In the data rows, zero lies at 7.5, halfway between 7 and 8.
Some points, each followed by its number:
array([11,  6, 12,  7,  8,  8,  8,  7]) 0
array([15,  0, 15,  8,  6, 10, 12,  0]) 1
array([11,  5, 11,  8,  6,  8,  7,  6]) 2
array([13,  5, 13,  8,  4,  9,  8,  5]) 3
array([15,  3, 15,  3,  8,  9,  9,  6]) 4
array([13,  5, 13,  8,  7,  8,  9,  4]) 5
array([15,  2, 15,  7,  1, 11,  7,  4]) 6
array([ 1, 10,  4,  3, 13,  6,  6, 13]) 7
array([15,  1, 15,  8,  3, 11, 11,  1]) 8
array([5, 8, 5, 6, 9, 6, 8, 8]) 9
array([13,  5, 14,  6,  8,  8,  8,  7]) 10
array([ 0, 15,  0,  5, 15,  3,  3, 15]) 11
array([15,  3, 15,  7,  7,  7, 10,  2]) 12
array([13,  5, 13,  7,  5,  9,  8,  5]) 13
array([ 0, 15,  0,  8, 11,  6,  4, 15]) 14
array([ 5,  9,  5,  7, 10,  7,  7,  9]) 15
array([13,  6, 11,  8,  7,  8,  9,  4]) 16
array([15,  4, 15,  7,  6,  9,  8,  4]) 17
array([13,  5, 13,  6,  7,  7,  8,  5]) 18
array([ 0, 10,  1,  4, 11,  6,  6, 13]) 19
array([ 0, 13,  0,  7, 12,  4,  7, 12]) 20
array([ 0, 11,  0, 10,  5,  6,  4,  9]) 21
array([15,  2, 15,  8,  2,  9,  7,  1]) 22
array([ 0, 15,  0, 10, 12,  7,  6, 15]) 23
array([5, 8, 6, 6, 9, 7, 6, 9]) 24
array([11,  6, 11,  8,  5,  8,  6,  5]) 25
array([13,  5, 12,  7,  6,  8,  7,  5]) 26
array([11,  7, 10,  8,  6,  8,  6,  7]) 27
array([10,  7, 11,  8,  9,  8,  9,  8]) 28
array([ 4, 10,  5,  9,  5, 10,  4, 12]) 29
array([ 0, 15,  0,  8, 12,  5,  4, 15]) 30
array([11,  5,  9,  9,  6, 10,  9,  5]) 31
array([ 0, 12,  0,  8, 10,  6,  8, 14]) 32
array([5, 8, 5, 8, 8, 8, 8, 9]) 33
New points follow, each followed by the numbers of its five nearest points above by angle, nearest first.
array([8, 8, 8, 8, 8, 7, 9, 7]) 28 16 5 12 1
array([9, 7, 9, 8, 8, 7, 6, 7]) 27 26 2 25 18
array([ 3, 11,  2,  8, 10,  5,  8,  8]) 20 15 32 9 30
array([11,  6, 12,  6,  8,  8,  8,  7]) 10 0 4 18 17
array([15,  1, 15,  8,  2, 10,  8,  1]) 22 8 6 3 2
array([ 8,  8,  8,  7, 10,  6,  7,  8]) 11 7 15 24 20
array([12,  5, 11,  9,  4,  7,  8,  3]) 22 25 3 8 2
array([6, 6, 8, 7, 5, 9, 9, 9]) 29 6 33 8 31
array([ 4, 11,  5, 10,  6, 10,  4, 12]) 29 14 23 21 30
array([ 0, 11,  0, 10,  7,  5,  6,  8]) 21 20 32 33 14
array([ 4, 11,  2, 10,  7,  5,  6,  6]) 21 20 14 30 23
array([11,  7, 11,  9,  7,  8,  9,  6]) 5 16 17 3 12
array([ 1,  8,  0,  8,  9,  6, 10,  9]) 33 32 9 20 19
array([11,  5,  9, 10,  5, 10, 11,  6]) 31 8 1 3 16
array([ 0, 13,  0, 11,  7,  5,  4,  9]) 21 14 30 23 20
array([12,  5,  9, 10,  6, 10, 10,  5]) 31 8 1 16 3
array([12,  6, 12,  7,  7,  7,  7,  5]) 18 26 17 5 12
array([15,  2, 15,  9,  3, 11, 10,  1]) 8 22 3 1 13
array([15,  1, 15,  7,  3,  8,  8,  2]) 22 2 13 26 8
array([6, 9, 6, 8, 7, 8, 6, 9]) 29 14 21 30 23
array([9, 6, 9, 7, 6, 9, 8, 7]) 6 8 13 3 22
array([15,  3, 15,  7,  4,  9,  8,  4]) 13 3 17 26 2
array([15,  0, 15,  5,  1, 14, 13,  1]) 8 1 6 13 31
array([10,  6, 10,  7,  6,  7,  5,  6]) 25 27 26 2 22
array([15,  2, 15,  8,  3, 11, 11,  3]) 8 3 13 1 6
array([15,  2, 15,  7,  3,  9,  8,  2]) 22 13 3 2 8
array([11,  6, 11,  6,  7,  7,  7,  6]) 18 26 17 10 4
array([11,  5, 11,  6,  8,  7,  8,  6]) 18 4 10 12 0
